9  21  10  -7
3  -1  26  17
-26  -7  40  -25
-13  -41  2  19
34  -7  -9  30
|
-1  26
-7  40

15  1  -36  25
17  -3  -14  40
11  8  -34  23
-28  18  -19  23
|
-3  -14
8  -34

31  14  33  -11
31  -30  -5  8
-22  16  -3  0
5  -24  -39  -16
|
-30  -5
16  -3

38  -4  -8  8
-15  0  15  6
-12  -6  -33  -27
-11  1  -6  -11
1  43  -5  3
|
0  15
-6  -33

-1  18  -6  9
17  -11  -25  5
-15  7  -19  -46
|
-11  -25
7  -19

1  -45  10
-10  3  10
7  1  0
1  2  2
|
3  10
1  0

-19  4  1  -8  -8
-14  0  -10  -5  2
38  -1  -2  6  1
-14  -3  13  -42  4
|
0  -10
-1  -2

-37  28  20  32
13  -30  22  -14
-26  12  -41  40
-17  1  6  35
0  34  17  18
|
-30  22
12  -41

-10  -2  -1  -6  45
1  -5  -1  -6  -4
7  44  1  -2  -2
|
-5  -1
44  1
---
13  10  -45  -3
-6  3  -4  9
-4  3  19  10
|
10  -45  -3  13
3  -4  9  -6
3  19  10  -4

-25  -7  -22  12  -21  -5  26  -8  -4
9  8  9  13  8  13  -16  5  -23
-20  -28  -37  -17  7  -21  -18  -12  2
18  0  10  14  8  -2  -25  5  -8
-1  -25  -22  -20  3  -30  -27  2  -2
16  7  -3  12  16  16  -34  13  -22
-20  -1  4  -1  -22  -15  28  -5  24
|
-7  -22  12  -21  -5  26  -8  -4  -25
8  9  13  8  13  -16  5  -23  9
-28  -37  -17  7  -21  -18  -12  2  -20
0  10  14  8  -2  -25  5  -8  18
-25  -22  -20  3  -30  -27  2  -2  -1
7  -3  12  16  16  -34  13  -22  16
-1  4  -1  -22  -15  28  -5  24  -20

-11  -12  -9  -13  22  -14  -27  9
-9  -15  -6  -22  32  -18  -33  8
6  14  3  13  -21  13  16  -7
9  2  10  3  -4  7  16  -8
12  23  7  26  -37  23  35  -8
16  15  14  18  -24  19  33  -11
9  10  8  8  -11  9  17  -7
-13  -14  -11  -15  23  -17  -31  11
4  2  1  10  -16  3  10  4
9  10  8  12  -23  15  25  -10
-2  8  0  2  1  7  7  -7
2  -28  6  -33  37  -20  -23  -3
|
-12  -9  -13  22  -14  -27  9  -11
-15  -6  -22  32  -18  -33  8  -9
14  3  13  -21  13  16  -7  6
2  10  3  -4  7  16  -8  9
23  7  26  -37  23  35  -8  12
15  14  18  -24  19  33  -11  16
10  8  8  -11  9  17  -7  9
-14  -11  -15  23  -17  -31  11  -13
2  1  10  -16  3  10  4  4
10  8  12  -23  15  25  -10  9
8  0  2  1  7  7  -7  -2
-28  6  -33  37  -20  -23  -3  2

-9  -5
-3  12
8  2
8  34
9  5
-4  -33
8  13
|
-5  -9
12  -3
2  8
34  8
5  9
-33  -4
13  8

-26  9  -9  25  26  -42  11  21
-9  6  1  -8  -15  -36  -13  -20
-1  3  5  -5  -7  -12  -25  -27
-7  -24  -17  -29  -2  37  -8  3
24  -8  -10  3  -22  -8  -4  -31
-4  -8  17  10  2  -8  5  -18
7  -18  -18  -31  -18  23  -3  6
|
9  -9  25  26  -42  11  21  -26
6  1  -8  -15  -36  -13  -20  -9
3  5  -5  -7  -12  -25  -27  -1
-24  -17  -29  -2  37  -8  3  -7
-8  -10  3  -22  -8  -4  -31  24
-8  17  10  2  -8  5  -18  -4
-18  -18  -31  -18  23  -3  6  7

-6  0  -17  -38  -24  20  -35  -32  -39  28  26  -1  -8  -37  -23  -37
-22  28  31  37  26  3  25  40  40  -32  -21  9  -3  35  40  35
-34  -29  -27  32  -36  -29  -8  33  39  -40  -37  32  -36  31  34  30
-4  -1  -1  16  -25  -31  20  15  -24  23  -31  -22  -4  19  -4  26
|
0  -17  -38  -24  20  -35  -32  -39  28  26  -1  -8  -37  -23  -37  -6
28  31  37  26  3  25  40  40  -32  -21  9  -3  35  40  35  -22
-29  -27  32  -36  -29  -8  33  39  -40  -37  32  -36  31  34  30  -34
-1  -1  16  -25  -31  20  15  -24  23  -31  -22  -4  19  -4  26  -4

2  3  -10  3  30  9  12  6  26  -7  27
12  -1  -32  3  26  6  -19  -9  -1  -2  12
-1  -7  1  -15  19  5  13  9  37  -4  0
8  -3  -2  1  -40  1  -8  -3  2  1  27
-18  -31  23  -11  -42  1  3  0  -11  -3  11
|
3  -10  3  30  9  12  6  26  -7  27  2
-1  -32  3  26  6  -19  -9  -1  -2  12  12
-7  1  -15  19  5  13  9  37  -4  0  -1
-3  -2  1  -40  1  -8  -3  2  1  27  8
-31  23  -11  -42  1  3  0  -11  -3  11  -18

-11  22  -21  11  -11  3  -7  16  -19  -17  13  11
-11  -45  -33  24  27  38  -4  1  24  36  -30  -31
36  -27  38  -17  31  -19  22  -23  38  23  -37  -6
|
22  -21  11  -11  3  -7  16  -19  -17  13  11  -11
-45  -33  24  27  38  -4  1  24  36  -30  -31  -11
-27  38  -17  31  -19  22  -23  38  23  -37  -6  36
